In the rows, zero is written as 128.
One turn sends every row of this set to another row. A few are shown first. Where does it send the rows asked after them?
fal: [111 127  92 128 102 111 132 162 113 102 112 136 113 149 115  99  92 160
 108 124 141 120 134]
Vaben: [127 119  95 144  97 131 102 152 105 116 106 165 121 145 119 117 118 130
 127 141 132 147 122]
Nom: [122 132 118 119  93 148 165 158 124 143 137 158 106 127 113 132 118 151
 111  87 136  98 141]
fupit: [125 126  82 133 104  97 115 154 124 123 108 157 120 133 112 113 117 143
  99 118 132 107 144]
miba: [122 123 100 120  78 142 160 160 138 116  99 149 132 129 121 117 113 134
 114  80 133  92 138]
Ven: [126 135 106 147  73 119 147 126 141 121 118 158 126 137  99 126  94 146
 105 115 115 138 102]
Monu: [144 128  99 127  95 138 114 126 140 144 110 154 104 133 112 109  97 127
 126  90 127 135 141]
Tet: [132 129 109 137  74 147 162 141 122 115 134 161 138 168 110 128 102 145
 114 135 128 125  99]
Ket: [126 137 104 145 106 127 146 168 126 135  80 174 120 130  92 121 103 130
 113 115 138  98 115]
Lef: [130 121 122 123  71 164 121 156 126 105 125 141 108 158 127 113  98 143
 134 129 147 118 139]
Paz: [126 123 143 105  84 168 135 143 118 124 141 164 129 140 114 107 105 139
  95 125 131 107 133]
gez: [140 126 121 124  71 137 118 132 142 125 133 146 146 132 113  94 104 131
 108 106 126 105 134]
let: [121 117 112 114  80 133 113 144 156 128 112 147 111 147 128 106 101 126
 124 116 148 128 144]
zatat: [147 126 123 110  87 169 140 129 106 128 134 159 129 139 108 109  91 133
 103  98 110 111 127]
patu: [118 134 108 136  78 150 161 165 134 119 112 145 135 129 113  99 121 148
 126  92 145  93 136]
zovun: [109 125 117 127  78 129 156 141 147 121 117 170 136 152 111 120 107 139
  97 138 136 135 103]
vonib: [120 117 103 130 111 130 114 149 102 130 120 166 105 151 121 122 110 134
 124 141 136 157 121]
dafat: [118 132 119 129  71 143 171 127 107 133 115 165 129 146 108 124 116 134
 119 127 113 140 101]
Guno: [125 125  97 147 104 134 107 150 103 120 118 158 111 147 114 113 104 143
 129 137 135 155 119]
fefor: [149 131 108 127  98 172 119 137 114 147 113 179 109 133 109 119 120 125
 126 107 121 123 143]
minu: [114 139 122 132  88 153 166 161 126 136 132 151 118 126 109 107 124 158
 125  96 144 100 138]
Takez: [137 130 108 145  72 128 145 130 129 138 123 178 138 139 105 135 129 130
 107 127 113 123 107]
Natu: [126 128 130 117  82 186 136 147  99 122 110 162 100 140 116 112 112 138
 131 124 131 129 138]
nafo: [126 136 115 140  86 130 150 165 100 126  83 162 104 125  98 141 100 132
 119 113 124  96 116]
Meda: [108 121 106 112 107 136 147 169  88 114 115 154 117 157 122 105 121 150
 112 141 145 112 136]
pulo: [125 124 104 114  89 142 163 153 128 127 117 154 113 128 120 136 107 137
 106  74 128  97 140]
fud: [124 115  95 133  95 127 111 145  96 115 101 157 112 145 125 124 106 126
 128 132 125 154 120]
Nolol: [128 128 121 132  81 122 154 169  99 134 110 151 102 146 111 149 107 133
 129 126 133  86 118]
lam: [133 115  94 132 102 129 110 148  98 122 119 163 110 157 126 134 106 129
 125 133 128 148 121]
pes: [131 123 122 107  83 146 136 122 125 139 114 158 141 126 112  95 106 117
 105  97 114 116 132]
zikab: [114 130 121 125  95 111 162 166 117 147 112 144 107 156 112 123 102 136
 136 124 151 101 115]
kop: [122 129  91 124 106 111 134 140  87 138 100 157 108 120 108 114 124 135
 112 108 112 121 139]
rika: [127 139 102 144 109 116 153 166 131 141 102 153 120 151  96 110  91 139
 130 111 150 103 113]
malib: [117 130 140 116  71 148 131 135 131 118 136 138 126 131 111  90  91 149
 108 116 130 119 129]
pipet: [137 129  93 130 106 139 142 154  67 126 122 155 116 148 112 120 122 147
 121 121 118 107 136]

fal moves to pipet
nafo moves to rika
Ven moves to Tet
And these:
vonib moves to fud
Nom moves to miba
Monu moves to Lef
Paz moves to pes

